In the rows, zero is written as 128.
Named moves (each a turn or a mirror), then the moves between two rows, first move first; the first pair answered:
X (before -> after):
[120 108 115 119  90 112 157 113 136 122 121 129 146 150 131 133 130 134
 151 114 119 102 167 123 122 115 155 148]  ->  [116 113 113 116  88 115 157 113 138 132 118 132 136 142 134 126 127 130
 149 123 113  95 173 130 122 116 154 141]
[130 113 140 136 120 130 132 118 127 132  96 119 129 131 147 118 119 127
 130 113 111 143 127 127 144 149 141 110]  ->  [130 109 139 136 117 127 130 120 129 131  94 122 136 134 142 124 121 132
 129 109 115 148 126 125 145 148 145 120]
[131 118 100 119 137 127 132 133 104 140 136 124 175 126 136 126 210 124
 139 121 141 166 104 125 153 142 121 108]  ->  [119 140 110 104 131 143 140 122  99 145 133 130 155 110 154 105 182 111
 141 148 121 150 121 146 138 145 114  65]
[119 147 123 129 139 127 121 118 123 149 124 136  95 100 137  94 106  99
 135 160 132 112 131 143 114 165 109  81]  ->  [143 118 108 156 154  96 101 141 133 138 126 126 136 134 110 144 153 125
 137 111 163 151 102 106 147 161 122 161]
K (before -> after):
[137 146  96 147 156  96 141 152 116 142 160 138 115 119 153 138 137 151
 150 158 184 143  72  91 142 152 129 130]  ->  [156 141 101 108 148 108 152 126 122 139 164 137 131 153 122 118 173 132
 140 169 179 143  79  85 123 107 117 111]
[123 148 112 112 105 143 152 150 115 121 118 162  94  78 132 124  95 109
 128 175 161  98 127 162 103 150  93 107]  ->  [129 144 118  96  99 149 158 139 116 121 118 156 100  96 118 120 114  99
 122 181 160  99 131 158  96 132  87 101]
[ 89 135 127 120 148 147 153 126 114 121 121 137  86 107 164 121  82 144
 149 137 129 105  89 150 146 174 123 140]  ->  [112 127 140  64 133 165 170  84 122 121 125 131 109 150 122  94 131 120
 135 151 123 102  99 143 123 117  98 111]
[124 118 135 142 120 121 114 136 122 115 129 121 117 122 131 149 113 136
 126 114 119 135 129 130 139 139 157 157]  ->  [137 111 139 115 110 132 123 112 126 115 131 123 130 146 107 138 144 123
 116 119 117 133 135 122 126 101 145 137]
H (before -> after):
[135 155 102 134 161 115 130 141 126 149 141 153 138 114 116 157 163 149
 134 137 154 140 108 126 155 132 114 147]  ->  [138 141 114 106 140 121 136 109 132 140 138 142 151 140  90 139 187 142
 123 134 143 136 121 127 141  89 113 138]
[147  96 129 130 135 116 121 122 144 127 123 117 168 170 103 145 160 138
 139 105 147 165 117  93 144 118 115 154]  ->  [137  85 135 141 128 117 115 121 150 125 115 113 170 176 117 136 149 138
 143  99 145 172 117  95 148 129 120 151]
[118 116 129 121 106 127 132 119 141  98 124 118 148 137 114 129 142 140
 106  91 120 127 124 134 119 105 141 143]  ->  [104 115 134 137 105 118 125 125 141  99 113 115 142 139 134 124 122 141
 113  86 121 134 121 137 132 131 149 147]
[145 121 117 164 157 110 113 151 121 116 136 128 149 138 114 176 153 151
 133  88 170 156 112 111 155 144 146 209]  ->  [156 119 120 140 146 122 117 131 124 109 141 130 157 153  87 178 179 150
 123  91 164 145 114 106 143 108 139 205]
Pairs:
Each pair is two moves apart.
[105 119 136 115 144 147 128 100 135 162  95 122 146 150 156  81 107 104
 135 131 126 132 166 144 127 142 131  92]  ->  [114 121 112 151 179 114 115 139 139 163 107 129 156 144 149 129 118 129
 146 110 161 153 135 122 155 173 136 150] -> H then X
[152 120 159 104 132  95 164  91 148 153 129 100 122 149 122  49 149 104
 155 185 133 123 128 128 144 105  81  99]  ->  [130 119 147 179 152  60 136 146 146 150 121 101 115 111 157 101 105 142
 163 154 153 137 102 124 184 176 113 170] -> K then X
[146 136 127 100 163 107  93 124 156 116 104 106 166 203  96  85 162 126
 126 143 137 162 111 103 122 140 162 122]  ->  [112 161 128 119 162 116  91 142 144 128 100 119 120 146 154  66  91 123
 135 166 118 131 122 137 121 191 170  89] -> K then X
[110 110 144 153 120 130 140 132 138 131  99 105 132 161 163  86 129 107
 135 115 135 154 133 130 136 161 132  95]  ->  [140 128 128 117 139 133 153 126 141 138 120 122 140 169 127  90 167  96
 134 143 153 154 130 123 119 128 100  86] -> H then K
[115  96 132 170 115 111  96 153 138 103 117 121 141 127 121 179 118 154
 119  82 110 125 112 124 167 138 179 201]  ->  [138 114 119 150 123 118 106 151 130  98 140 133 142 125  86 199 151 153
 109  93 120 109 109 114 152  99 163 199] -> H then H
[114 101 123 164 105  83 109 121 128 107  83 130 140 129 139 131 128 143
 143  86 125 157 115 121 158 170 157 140]  ->  [153 140  91 142 138  87 122 132 119 105 129 161 141 104  99 174 170 151
 131 116 153 136 100 113 143 127 127 157] -> H then H
[152 150  99 146 181 103 119 162 129 133 116 156 119 125 180 125 111 122
 162 159 172 142 123 124 129 178 104 117]  ->  [165 123 126  93 146 125 133 110 141 130 104 137 145 183 145  83 159  95
 146 160 148 143 142 121 109 121  94  78] -> K then H
[133 105 110 110 123 135 144  89 162 151 110 117 132 166  95  92 169 106
 132 130 123 146 116 139 147 138 127  82]  ->  [112 110 102 167 139 114 127 133 157 150 106 120 118 127 130 122 124 129
 141 115 132 151 101 140 174 197 148 126] -> X then K
[131 137 129  88 131 138 149 104 134 136 123 139 123 140 133  90 134 110
 121 156 135 125 140 130 111 129 115  84]  ->  [137 106 124 124 140 110 133 121 145 131 114 127 157 164 125 125 152 133
 127 115 157 162 120 101 140 150 133 150] -> H then X
[141  71 144 113  85 127  99 114 123 109 140 114 146 157  90 139 123 136
  94  71  87 130 137 127 132  68 176 153]  ->  [108  95 144 135  81 140 104 124 105 114 137 124 100 104 139 112  57 131
 104 100  68 101 149 162 128 111 176 105] -> K then X
[147 159  90 151 173 102 138 164 119 144 142 150 129 114 140 156 147 139
 134 148 159 140 108 119 133 148 103 148]  ->  [154 116 121  97 132 129 147 106 135 137 125 127 155 175 105 108 186 113
 120 141 131 142 129 115 111  87 104 113] -> K then H
[114 125 154 144 117 120 118 130 109 111 118 104 111 146 150 144  84 121
 153 110 104 130 125 148 141 161 156 130]  ->  [139 111 158 109 107 129 124 105 120 109 118  99 140 186 112 134 134 112
 143 106 105 135 128 135 131 113 141 127] -> K then X
[105 116 121 134 102 122 128 146 153 103 117 115 152 119 126 130 126 137
 102  96 103 128 103 141 119 120 158 191]  ->  [109 134 111 140 118 121 126 161 149 104 130 123 144 106 124 148 134 142
 106  98 116 126  97 138 120 125 150 196] -> H then H
[129 133 143 132 118 123 130 117 131 126 113 121 108 144 139 106 127 112
 142 118 129 148 155 122 144 126 119 114]  ->  [136 134 139 128 124 125 134 114 129 131 115 129 110 142 135 109 136 107
 144 128 139 146 152 128 142 119 111 112] -> H then K
[138 119 118  97 121 140 134 117 108 170 106 127 143 142 143  86 151 110
 130 120 118 153 110 141 133 110  82  88]  ->  [139 153  90 132 152 124 132 157  94 169 128 143 124  95 154 134 130 132
 133 130 140 141  95 140 147 137  80 122] -> K then H
[125 104 151  94 114 130 158  90 128 152 129 131 130 168 132  64 136  76
 143 128 144 180 112 103 123 107  69  91]  ->  [106 103 132 166 137 101 127 146 127 146 125 132 124 130 171 109  97 108
 154  96 162 199  86  99 164 176 103 156] -> X then K
[ 96 125 145 117  87 146 124 112 129 105 108 125  96 112 134 103  83 131
 124 125  82  93 148 157 112 121 160 120]  ->  [124  95 141 122  95 127 108 116 149  99 114 114 138 155  94 143 142 147
 117  89 106 126 126 118 131  96 166 179] -> X then K
[163 145 128 118 169  90 135 103 128 153 134 119 139 166 113 161 150 107
 148 115 147 135  94 112  90 150 111 137]  ->  [141 136 131 147 167  78 119 115 125 144 122 114 127 152 138 161 115 117
 153  98 144 136  93 119 109 182 135 156] -> H then K
[113  84 140 152 137 119 117 144 148 161 107 106 144 174 160 114 120 150
 143 117 129 165 131 133 133 178 136 155]  ->  [152 104 126 108 155 133 140 127 145 161 134 120 151 191 110 121 177 141
 135 147 142 158 130 120 110 115 101 141] -> H then K
[106 117 139 159  98 138 110 132 110 110 121 123 122  98 153 142  78 143
 116 103 110 110 130 151 144 141 170 151]  ->  [101  98 156 140  87 145 119 100 122 117 100 114 134 135 153 101  92 125
 116  99 101 126 140 145 137 130 164 120] -> K then H
[144 104 143 120 137 134 146 137 156 142 139 137 149 130 135 131 142 143
 126 144 165 147 133 105 127 120 123 117]  ->  [134  96 150 124 129 137 142 133 159 141 130 132 149 136 146 117 130 141
 129 137 161 153 136 105 132 129 132 114] -> H then H
[124 146 142  91 117 155 145  88 135 156 134 138 123 143 119  82 131  93
 138 149 106 109 137 140  95  98 108  38]  ->  [124 186 103 146 160 138 132 152 119 156 160 168  95  71 140 150  96 129
 144 159 134  92 109 145 115 145 114  94] -> K then H
[139 109 116 119 133 129 129 126 124 128 111 136 149 158 104 107 160 116
 112 132 141 146 134  98 150 114 128 138]  ->  [113 130 114 138 129 137 129 139 112 134 112 146 111 115 151  93 101 118
 121 149 127 126 143 124 149 155 128 107] -> K then X
[113 127 131 160 134 124 133 132 122 122 125 109 131 118 161 149 138 138
 101 118 121  99 129 113 127 171 155 166]  ->  [114 110 149 136 116 134 144 102 133 125 110  98 142 154 156 117 157 116
  95 116 110 107 143 111 119 152 154 137] -> K then H
[167 112 145  90 173 128 159 110 131 146 119 146 148 158  93 137 189  86
 141 127 160 164 119 110 124 117 107 130]  ->  [124 140 138 145 184 120 144 153 114 155 115 152 101  87 162 138  96 102
 157 134 156 143 118 144 138 198 123 124] -> X then K
[107 151 132 135 115 132  93 131 110 123 112 131  98  89 145 127  99 126
 129 136 124 107 118 148 135 143 146 148]  ->  [132 160 128  97 122 148 109 112 111 123 133 137 108 103 107 129 142 119
 118 151 129  97 122 145 116  95 119 140] -> H then K
[161 128 134 115 133 123 127 148 138 116 144 114 130 130 118 140 146 132
 123 110 134 114 131 104 127 142 135 166]  ->  [150 122 140 124 126 121 123 148 137 116 137 110 129 127 131 141 135 137
 123 104 128 114 131 105 130 150 144 172] -> H then K
[111 118 165 137 117 114 140 141 116 130  94 118 122 103 163 131 105 108
 136 134 151 125 117 110 115 179  90 101]  ->  [117 117 169 124 118 118 146 122 119 131  96 114 126 118 153 120 123 100
 135 140 149 132 119 106 108 168  81  85] -> K then H
[106 105 148 151 122 151 124 139 144 118 132 146 104 129 178 120 118 102
 139 135 134 140 137 136 125 146 140 114]  ->  [128  86 149 136 122 143 119 132 153 112 134 134 137 162 146 135 161  99
 135 121 147 155 132 117 130 114 140 139] -> K then X
[ 97 109 115 129 121 114 164 132 117  98 133  96 121 133 144 108 122 118
 132  75  94 163 119 110  84 119  94 112]  ->  [107 115 112 122 125 114 170 131 119 103 136 100 122 134 139 107 128 116
 132  83 100 165 117 106  80 118  84 107] -> H then K
[128 163 132 101 153 139 119 166 134 170 160 138 110 112 165 120 138 144
 147 129 169 112 156 124 118 178 128 148]  ->  [132 141 153  66 128 153 130 129 143 164 151 122 130 151 143  86 168 124
 140 124 149 117 166 119 103 137 127 121] -> K then H
[132 130 106 137 158 125 119 150 128 142 144 135 128 123 131 147 124 155
 140 119 153 137 107 116 136 164 124 134]  ->  [138 136 117  95 142 147 134 118 131 147 146 139 123 136 120 114 131 132
 134 142 138 121 128 127 109 132 105  84] -> X then K
[131 107 140  88 108 149 138  87 137 112 139 117 145 165  91 115 161 115
 108 124 102 112 145 140 103  68 137 107]  ->  [ 82  91 153 149  97 128 115 110 135 121  98 102 123 151 157  94  90 122
 126  98  93 133 144 151 135 154 168 116] -> H then K
[114 138 136 152 157 127 142 153 133 130 137 124 109  92 158 130  63 140
 117 143 133 107 122 152 131 158 116  99]  ->  [148 151 126 116 160 141 160 142 128 128 159 137 117 100 111 139 114 131
 101 165 140  94 123 143 110 102  92  88] -> H then K
[151 139 124 109 132 127 140 112 126 115 143 137 138 139  92 129 175 119
 117 157 139 132 125 112 108  88  96 119]  ->  [101 106 154 147 108 117 121 110 132 118  96 108 133 152 149  84 117 114
 135 129 117 160 137 123 132 144 129 107] -> H then H
[114 134 138 147  77 132 119 141 118  99 132 117 108 107 125 125 113 137
 130 109 104 114 155 155 132 154 153 148]  ->  [136 152 116 137  95 127 123 149 113  96 153 136 101  92 109 150 132 145
 127 123 120 100 149 154 128 129 139 159] -> H then H
[128 197 102  98 190 119 164 124 101 169 149 157 121 142 147 146 167 131
 135 157 158 119  98 131 111 133 114 121]  ->  [136 178 118  73 167 134 174  97 101 156 148 149 131 162 124 137 192 124
 124 152 138 115 109 133 102  96 120 117] -> K then H
[127 142 118 163 126  89 146 186 105 115 126 102 120 101 157 167  78 153
 134  97 155 155 122 115 165 179 142 171]  ->  [180 157 108  94 135 114 173 153 114 109 167 119 140 126  74 176 158 140
 111 127 166 134 121 102 127  82 103 151] -> H then K
